In the rows, 128 means zero.
Rows swapped in pairs by one turn or mirror: which row each one swaps with:
j_149: [142  85 101 123 128 158 114 135 143 112 120 183 120 108 157 149 126 137
 146 116 138 123 125 157 121 134]
j_173: [137 140 112 137 149 144 149 153 134 117 111 184 136 135 134 113 124 124
 138 121 126 138 126 173 171 138]
j_840: [126 139 113 131 144 134 134 149 128 119 110 180 139 133 141 119 123 113
 142 112 132 132 131 179 175 136]
j_542: [121 152 117 108 132 145 105 164 148 111 110 162 130 125 135 135 125 136
 104 155 130 131 127 158 130 152]
j_38: [135 111 138 138 130 127 127 147 161 136 110 169 144 126 139 112 132 115
 148 136 143 114 128 119 139 157]
j_736: [125 147 118 117 127 145 102 164 150 104 123 159 139 123 127 120 124 139
 105 160 126 123 133 163 129 150]
j_62: [121 142 124 102 126 104 142 124 157 103 145 184 124 152 175 119 118 143
 117 140 145 121 128 160 126 151]
j_487: [108 123 121 145 131 156 120 141 147 110 115 176 137 145 165 142 134 120
 144 145  99 121 119 151 117 120]
j_274: [124 150 109 122 140 146 104 162 155 112 121 156 126 125 135 118 124 127
 107 161 132 123 123 152 140 151]
j_572: [119 119 111 132 145 118 121 122 135  66 124 213 134 138 151 119 118 137
 149 128 137 127 146 149 154 145]
j_3: [132 109 111 118 129 114 134 140 157 106 153 159 110 115 138 150 108 133
 138 120 132 123 107 140 119 155]
j_83: [125 122 126 130 141 127 113 125 142  63 131 208 138 126 145 110 118 141
 143 138 140 126 155 141 146 155]
j_91: [135  92 100 117 129 148 119 130 132 104 119 187 124 101 168 144 114 148
 141 109 145 124 133 151 128 136]
j_815: [113 136 137 166 146 117 127 134 145 102 109 179 120 130 140 141 107 137
 151 118 149 129 140 140 129 115]
j_59: [118 125 138 142 116  98 112 131 153 131 132 169 147 113 165 109 124 148
 122 117 123 130 133 151 126 121]
j_894: [138 132 107 131 151 139 154 159 130 106 111 185 136 133 141 118 124 121
 139 115 124 128 134 169 170 147]
j_752: [114 125 121 153 132 151 130 141 149 113 126 166 139 143 167 139 140 110
 142 141 106 128 112 159 121 131]
j_78: [141  90 104 133 125 155 120 137 139  95 125 199 124 107 162 149 122 145
 133 114 140 125 129 155 126 128]
j_985: [130 140 117 113 144 136  96 157 148 115 120 157 135 116 127 126 126 125
 100 158 130 121 123 161 138 145]
j_110: [139 131 109 136 147 134 147 161 129 112 104 186 135 136 141 112 124 123
 131 118 129 125 129 176 164 120]
j_207: [135 114 120 124 133 128 133 142 169 107 143 155 122 115 134 156 114 132
 141 116 125 119  99 143 112 146]
j_773: [110 136 127 168 137 119 123 130 146 112 127 189 119 123 139 142 108 135
 143 128 153 125 147 158 128 106]
j_4: [133 111 128 113 141 128 120 118 146  78 127 208 146 128 133 116 120 148
 147 135 140 129 147 137 143 164]
j_759: [134 131 109 138 147 133 145 167 123 114 120 182 145 139 136 111 123 120
 131 109 128 130 132 161 169 141]
j_128: [126 127 124 104 139 109 143 125 144 115 136 196 125 152 171 132 119 140
 103 142 131 112 111 163 125 148]
j_339: [125 115 125 128 142 122 118 124 137  67 131 201 140 126 142 110 122 142
 143 131 147 128 152 142 152 162]
j_813: [139 116 113 128 127 119 133 138 169 114 148 167 117  93 135 153 114 131
 144 121 127 123 110 148 126 154]
j_73: [121 128 134 148 102 103 117 137 163 124 129 179 140 116 169 116 115 150
 114 115 142 134 135 145 123 135]
j_112: [116 115 124 125 136 127 113 125 134  72 130 201 148 131 138 112 115 147
 148 136 136 116 152 148 146 168]
j_288: [118 119 132 144 117 104 117 131 144 124 134 169 146 115 168 112 112 159
 113 114 134 130 137 149 120 124]
j_285: [118 121 130 136 137 150 130 130 138 116 125 175 128 141 171 146 136 109
 134 141 102 117 111 156 115 120]
j_251: [125 148 112 112 126 138 102 166 158 105 111 152 133 114 136 119 122 133
 116 152 126 123 126 158 134 153]
j_449: [111 124 130 145 138 159 128 135 138 110 115 174 136 136 162 149 139 117
 138 146 103 127 119 160 121 122]
j_858: [122 149 119 119 138 131 107 164 157 107 105 157 127 130 134 113 116 142
 104 163 131 125 138 161 138 138]
j_937: [113 138 134 162 146 107 138 127 143 116 114 188 114 129 147 138 108 134
 144 111 150 121 143 155 133 118]
j_719: [129 125 121  96 131 106 128 126 168 106 143 188 130 146 151 125 123 145
 106 145 134 122 109 158 115 150]
j_299: [138 118 116 113 130 130 126 142 164 104 146 148 118 118 130 150 116 137
 132 127 126 123 102 143 109 135]
j_589: [132 115 148 136 130 128 116 135 157 126 108 177 145 120 134 109 128 120
 157 134 135 118 139 121 134 158]
j_772: [115 133 120 111 136 111 134 122 147 101 149 194 128 160 179 128 121 132
 108 139 129 120 114 153 123 138]
j_88: [140 111 138 135 133 127 129 146 166 138  99 181 143 127 138 116 129 123
 151 134 129 117 124 119 137 153]
j_123: [111 131 135 156 140 115 130 126 135 100 119 187 118 132 134 142 102 147
 144 126 147 139 149 150 127 115]
j_220: [134  93 101 114 133 151 109 132 138 108 115 191 121 103 164 144 130 136
 149 118 143 117 131 152 131 129]
j_900: [120 139 130 158 140 114 131 134 138 103 107 180 121 127 140 133 106 135
 158 113 149 134 143 138 144 114]
j_950: [122 116 115 124 134 137 110 123 139  61 142 200 146 123 139 124 125 144
 135 146 123 123 141 148 141 154]
j_866: [139 136 109 134 144 131 150 162 125 114 109 188 130 137 150 118 123 117
 133 116 134 126 130 168 171 144]
j_943: [136  91 100 121 128 148 120 131 145 111 120 191 110 107 158 157 132 136
 140 112 133 127 128 165 137 130]
j_117: [119 126 137 160 115 101 108 133 153 131 121 169 139 116 166 114 117 144
 122 118 130 135 138 146 125 128]
j_172: [127 135 125 107 129 101 147 122 152 120 131 205 128 153 165 121 122 135
 110 134 151 118 117 153 137 145]
j_35: [125 131 126 100 136 116 140 120 150 105 145 189 123 152 167 131 126 141
 103 138 137 125 111 168 118 143]
j_223: [120 151 118 117 137 140 107 163 156 110 118 155 132 132 135 119 123 134
  99 160 131 120 132 159 128 148]
j_781: [114 121 132 153 114  98 102 134 163 126 131 169 134 114 152 113 122 145
 116 120 134 132 145 145 131 127]
j_676: [132 131 126  99 132 113 146 124 156 110 148 195 123 148 170 125 123 137
 108 137 136 122 110 164 121 145]
j_659: [137 123 100 121 145 138 150 164 138 102 113 176 131 137 144 114 121 124
 141 121 120 125 128 177 171 143]
j_109: [140 110 120 119 149 127 130 126 138  63 138 204 133 126 144 117 122 150
 138 142 137 123 152 149 143 150]
j_865: [131 111 114 123 133 129 117 136 166  99 148 159 117 101 127 150 116 139
 139 125 124 111 114 150 111 155]
j_530: [141 112 137 145 139 135 124 142 162 131  97 179 140 122 134 121 137 120
 148 146 141 126 132 125 134 155]

j_865 swaps with j_937
j_149 swaps with j_117
j_78 swaps with j_73
j_752 swaps with j_530
j_38 swaps with j_449
j_487 swaps with j_88
j_4 swaps with j_772
j_950 swaps with j_172

Rows swapped in pairs by one turn or mirror: which row each one swaps with:
j_624: [146 139 154 132 132 132  92 140 143 111 149 154 167 129 158 161 143]
j_51: [132 119 130 131 153 163 100 138 141 126 166 134 167 129 137 131 143]
j_912: [134 137 142 152 128 121 120 109 156 130 164 113 173 151 127 134 137]
j_904: [122 157 130 134 136 110 126 123 125 112 124 121 171 120 116 136 126]
j_439: [119 116 132 125 147 139 113 145 125 131 159 152 160 110 137 126 130]
j_155: [135 132 156 151 119 125 116 110 153 122 165 114 171 151 131 144 145]
j_145: [126 140 153 154 115 136  97 123 159 153 149 128 183 153 135 128 146]
j_587: [138 121 147 161 108 121 126 160 125 116 144 122 149 147 124 113 143]
j_876: [145 135 157 132 141 112 106 149 108 106 139 142 149 116 140 149 150]
j_546: [149 141 151 130 145 115 104 149 111 107 145 144 156 123 146 152 154]
j_163: [147 130 116 147 112 146 115 141 145 129 107 121 176 128 128 141 157]
j_939: [150 112 134 146 144 124 123 136 120 147 125 134 158 152 116 116 139]
j_287: [136 130 149 154 100 124 123 162 133 117 151 126 146 142 123 119 148]
j_633: [137 149 148 139 117 137 100 119 162 145 146 126 170 156 119 140 135]
j_557: [107 153 149 129 119 113 130 134 111 135 130 133 165 125 108 131 137]
j_602: [124 145 127 139 145 110 119 122 120 107 116 119 168 117 124 136 128]
j_208: [119 135 149 122 138 104 118 145 113 111 152 158 166 114 136 124 147]
j_536: [110 129 127 153 143 127  93 131 107 125 116 136 186 134 140 156 154]
j_465: [146 118 145 161 120 126 125 152 126 128 146 128 146 156 119 113 143]
j_322: [113 158 147 137 123 110 109 144 113 136 114 138 168 122 122 117 129]
j_225: [141 139 126 144 116 150 116 141 134 121 101 122 177 132 124 144 159]
j_278: [121 119 139 167 145 124  84 142 124 125 152 135 160 167 134 130 127]
j_555: [134 148 151 150 137 137  73 143 147 100 126 125 154 142 139 123 149]
j_132: [139 135 112 129 131 138  86 154 126 153 129 137 160 132 122 156 143]
j_812: [128 146 129 128 140 118 119 124 123 118 118 122 161 113 113 129 121]
j_524: [108 121 129 142 121 145 103 145 110 139 136 136 184 127 131 154 165]
j_178: [119 141 145 160 121 140  87 118 151 152 141 131 183 147 137 122 159]
j_584: [128 121 139 148 127 136  72 159 121 130 159 137 153 156 130 137 126]
j_860: [124 137 151 169 122 131  88 120 154 136 146 125 184 145 139 122 164]
j_452: [122 139 150 124 136 107 119 143 110 104 148 157 169 120 139 119 153]
j_797: [138 127 130 125 144 150  88 130 160 128 135 146 184 147 127 118 155]
j_210: [140 134 135 126 139 149  86 129 166 122 154 148 180 136 144 134 142]
j_432: [143 134 129 128 140 150  89 125 161 123 149 149 179 141 144 124 143]
j_308: [111 127 157 144 111 134 101 165 116 126 164 131 159 149 125 150 151]
j_793: [128 135 162 128 134 103 113 148 116 106 139 155 168 136 129 117 163]
j_551: [133 111 134 133 149 167  97 133 150 128 160 130 163 128 133 133 145]
j_940: [111 156 150 149 127 106  98 145 112 131 118 139 160 129 122 109 138]
j_899: [115 153 138 151 136 109  95 142 119 122 114 135 164 120 119 105 139]
j_106: [148 138 112 139 109 145 113 143 146 136 115 126 165 120 124 138 157]
j_890: [133 125 145 159 136 124 113 109 153 118 162 113 168 152 134 132 137]
j_700: [119 123 128 139 123 131  91 144 100 136 134 139 180 123 136 160 159]
j_972: [134 132 162 144 122 148 114 139 128 105 113 123 183 158 128 145 153]
j_446: [123 117 137 150 144 120 109 126 119 139 142 132 162 116 134 108 179]
j_738: [139 132 139 151 126 124  78 164 124 132 146 141 148 159 128 140 125]

j_793 swaps with j_797
j_524 swaps with j_738
j_278 swaps with j_536
j_890 swaps with j_602

